[[139, 148, 141, 135, 133, 141, 105], [154, 137, 105, 117, 126, 113, 129]] >> 139, 129
[105, 121, 110, 115] >> 105, 115
[106, 150, 125, 132, 136, 131, 126] >> 106, 126
[102, 134, 124, 125, 127, 126, 126] >> 102, 126
[[99, 140, 125, 142, 142], [116, 157, 104, 150, 120]] >> 99, 120
[120, 119, 129, 105] >> 120, 105
[127, 135, 124, 98, 158, 135, 134] >> 127, 134
[127, 101, 106, 119] >> 127, 119
---
[155 155 127 153 155] 127

[[108 158 105 106 112 154]
 [100 147  99  99 102 143]
 [145 127 143 144 148 131]] 143

[137 133 131 155 139 146 113] 131

[148 138 152 140] 152

[[139 129 131 151 130]
 [143 122 130 157 131]
 [114 128 125  99 125]] 125

[[102 132 112 108 133 115]
 [118 137 151 122 152 146]] 151
---
Q: [132 143 155 149 147 116]
A: 132
Q: [100 158 124 114 152]
A: 100
Q: [130 107 145 117]
A: 130
Q: [142 106 128 135 121]
A: 142
Q: [110 110 104 105 132 114]
A: 110
Q: [152 150 153 108 108]
A: 152
---
array([[116, 116, 128, 111, 136, 114],
       [156, 150, 147, 158, 109, 126]]) ==> 114, 156

array([[130, 145, 113, 119],
       [119, 115, 105, 112],
       [128, 132, 136, 149]]) ==> 119, 128

array([[108, 119, 115, 145, 101],
       [123, 103, 107, 142, 130]]) ==> 101, 123

array([154, 145, 144, 152]) ==> 152, 154

array([[146, 127, 141, 114, 156, 126, 126],
       [132, 115, 131, 112, 142, 143, 121]]) ==> 126, 132

array([120, 130, 156, 146, 142]) ==> 142, 120
---
[[131 134 134 136 132 129 138]
 [134 138 147 143 140 120 147]
 [138 141 150 148 141 121 152]]: 134

[[151 136 124 127 138]
 [116 137 117 140 132]
 [122 128 130 136 122]]: 136

[[157 154 155 143]
 [156 150 153 133]
 [144 141 156 135]]: 154

[[136 120 123 146 139 118 133]
 [133 147 137 129 103 148 110]
 [134 140 133 103 138 127 135]]: 120

[[104 108 112 136]
 [152 145 143 119]
 [124 128 123 134]]: 108

[[140 126 143 133 147]
 [110 126 109 109 102]
 [129 143 112 130 110]]: 126

[[107 134 133 121]
 [155 119 122 118]
 [123 134 145 150]]: 134
---
Q:
[[104 129 138 131 126 126]
 [140 126 134 131 126 125]
 [129 116 113 128 121 124]]
A: 125

Q:
[[107 129 139 100 116 113 126]
 [108 124 153 104 129 110 141]]
A: 126

Q:
[[134 137 133 133 142 120]
 [121 136 107 146 140 121]]
A: 120

Q:
[[122 138 140 108 123]
 [124 144 139 129 121]
 [123 128 139 102 128]]
A: 121

Q:
[[105 113 142 105 141 105]
 [139 134 113 140 127 140]]
A: 105

Q:
[[133 117 139 126 118 149 148]
 [133 117 140 104 110 154 141]]
A: 148

Q:
[[103 103 154 111 111 111 146]
 [132 135 119 138 138 138 119]]
A: 146

Q:
[[113 133 112 113 133 132 125]
 [137 120 145 146 120 133 129]
 [114 146 113 111 101 108 149]]
A: 129

Q:
[[119 136 118 139]
 [119 110 146 106]]
A: 139

Q:
[[123 147 151 127 107]
 [119 119 137 132 113]
 [131 125 137 120 127]]
A: 113
---
[151, 130, 142, 136, 141, 141, 133] ans = 151, 130
[104, 125, 138, 144] ans = 144, 104
[104, 113, 119, 123, 110, 109] ans = 123, 104
[121, 113, 115, 103] ans = 121, 103
[[124, 106, 154, 109, 156, 138, 158], [126, 115, 143, 117, 144, 134, 145], [125, 113, 146, 115, 147, 135, 148]] ans = 158, 106
[150, 131, 136, 120] ans = 150, 120
[146, 117, 122, 149, 152] ans = 152, 117
[[133, 129, 132, 152, 135, 122, 127], [149, 130, 156, 144, 139, 142, 154], [118, 128, 129, 126, 99, 132, 109]] ans = 156, 99
[131, 130, 105, 119] ans = 131, 105
[133, 99, 120, 138, 130, 132, 117] ans = 138, 99
---
[150 122 152 139] | 150, 139

[[147 148 118 117 114 154]
 [121 124 115 130 129 101]
 [148 149 116 118 114 152]] | 147, 152

[133 139 149 156] | 133, 156

[[150 150 123 130 128]
 [148 149 122 133 147]
 [150 151 121 134 143]] | 150, 143

[[138 133 147 124 118 132 101]
 [131 130 136 123 131 134 124]
 [118 126 107 133 137 121 155]] | 138, 155

[103 127 152 125 145] | 103, 145
---
[[151 119 114 125 130 127]
 [124 112 143 114 150 149]
 [123 144 118 142 106 106]] result: 106

[[119 112 155 104]
 [117 124 105 119]
 [120 109 155 106]] result: 106

[[111 147 134 127 143]
 [134 138 129 143 138]
 [140 134 117 151 129]] result: 129

[[148 151 150 150 148 148]
 [106 106 106 108 112 108]
 [152 152 152 153 153 106]] result: 106

[[151 148 150 119]
 [130 134 111 151]
 [120 121 124 127]] result: 127

[[138 117 124 130 122 136]
 [121 124 123 128 114 132]
 [130 145 122 111 152 125]] result: 125

[[110 104 119 130]
 [106 133 140 106]
 [101 132 129 111]] result: 111

[[103 148 143 139 110 109]
 [125 130 123 138 113 128]
 [141 110 122 106 147 131]] result: 131

[[133 157 133 110 158]
 [134 129 133 128 133]
 [127 131 125 123 131]] result: 131

[[135 130 119 146]
 [132 152 124 154]
 [119 102 116 134]] result: 134
---
[[131 133 148 151 141 112 149]
 [124 120 108 103 115 142 109]] out 142

[[121 132 113 135 137]
 [125 116 157 132 127]] out 132

[[105 136 112 128 103 105 104]
 [114 144 114 132 106 112 105]] out 112

[[150 144 148 147 137]
 [151 156 139 139 152]] out 139

[[116 116 111 129 155]
 [117 117 113 129 154]] out 129

[[127 120 124 134 120]
 [123 123 128 154 134]] out 154

[[143 114 123 132]
 [145 154 120 120]] out 120
---
Input:
[[130 112 118 128 115]
 [112 126 120 129 127]
 [124 126 144 122 106]]
Output: 129

Input:
[[126 143 112 148 147 128]
 [105 132 142 109 110 133]
 [143 144 123 117 119 120]]
Output: 110

Input:
[[129 138 106 114 109 116 145]
 [123 133 123 117 120 112 134]
 [118 119 121 109 135 106 123]]
Output: 112

Input:
[[105 104 145 112]
 [141 138 123 143]
 [115 115 154 116]]
Output: 123

Input:
[[137 138 134 146 150 113]
 [152 141 144 122 147 109]
 [127 141 124 158 156 130]]
Output: 147

Input:
[[139 130 155 136 137]
 [139 130 154 136 137]
 [106 122 108 123 130]]
Output: 136
---
[[119 153 117 153 143 140 140]
 [122 151 117 147 142 136 139]
 [137 104 135 110 115 115 117]] result: 119

[[125 150 116 139 143 132 137]
 [136 117 131 111 121 117 122]
 [120 148 120 149 139 139 138]] result: 125

[[130 143 128 131 131 129 131]
 [128 153 130 128 132 131 137]
 [129 133 129 130 134 130 147]] result: 130

[[122 149 143 130 136]
 [133 119 128 133 125]
 [138 107 112 129 120]] result: 122

[[114 123 125 145 144 135 117]
 [116 129 145 127 120 121 135]
 [133 129 137 128 125 105 125]] result: 114

[[127 135 124 143]
 [117 142 147 104]
 [148 127 120 140]] result: 127
---
[[132 101 128 138]
 [122 113 134 121]
 [124 127 132 121]] out 101

[[146 138 143 140 133]
 [149 139 145 144 135]
 [144 136 140 139 133]] out 143

[[121 115 145 140 115 120]
 [125 115 143 141 115 117]
 [133 113 140 136 109 105]] out 140

[[130 119 119 127 131 133 129]
 [134 100  99 126 139 144 131]
 [126 138 138 129 124 122 127]] out 131

[[115 102 128 113 125 129]
 [123 144 135 134 145 149]
 [148 146 139 137 130 115]] out 113

[[142 113 141 125 109 104 118]
 [134 149 128 111 144 145 144]
 [137 116 134 134 114 123 131]] out 109
---
[[156, 146, 127, 145, 125, 132, 147], [136, 142, 127, 145, 125, 132, 150]] --> 142
[[138, 106, 115, 116, 128, 123], [120, 141, 135, 126, 133, 125]] --> 141
[[123, 126, 128, 134, 140, 138], [111, 106, 103, 146, 136, 108]] --> 106
[[131, 153, 129, 139, 120, 106], [123, 127, 125, 126, 132, 123]] --> 127
[[139, 131, 134, 134], [154, 134, 130, 134]] --> 134
[[150, 107, 149, 138, 152, 105, 124], [153, 104, 139, 136, 149, 112, 130]] --> 104
---
[102 105 100 132 107 140 115]: 102, 115

[ 98 127  99 111 142 149]: 98, 149

[156 135 154 155 140]: 156, 140

[117 155 135 138 145  99 116]: 117, 116

[104  98 145 105]: 104, 105

[[135 153 132 139 124]
 [120 131 143 116  98]
 [100 102 146 129 103]]: 135, 103

[122 148 142 130 155]: 122, 155
---
[[108 113 145 115]
 [151 150 113 147]
 [138 147 124 148]] --> 147

[[132 140 105 124 132]
 [153 120 155 140 125]
 [136 109 146 139 118]] --> 146

[[126 111 135 120]
 [126 141 111 147]
 [129 104 145 112]] --> 104

[[147 146 114 141]
 [152 145 111 137]
 [123 112 132 112]] --> 112

[[147 147 116 147 147]
 [115 115 149 114 115]
 [128 128 119 129 128]] --> 119

[[131 134 133 132]
 [130 131 132 132]
 [116 156 115 114]] --> 156

[[137 130 146 145]
 [104 106 115 118]
 [117 105 123 119]] --> 105

[[103 149 113 109]
 [148 118 105 133]
 [112 144 120 116]] --> 144

[[151 103 135 106 112 152 125]
 [154 109 134 117 102 140 119]
 [138 105 143 101 111 133 111]] --> 111
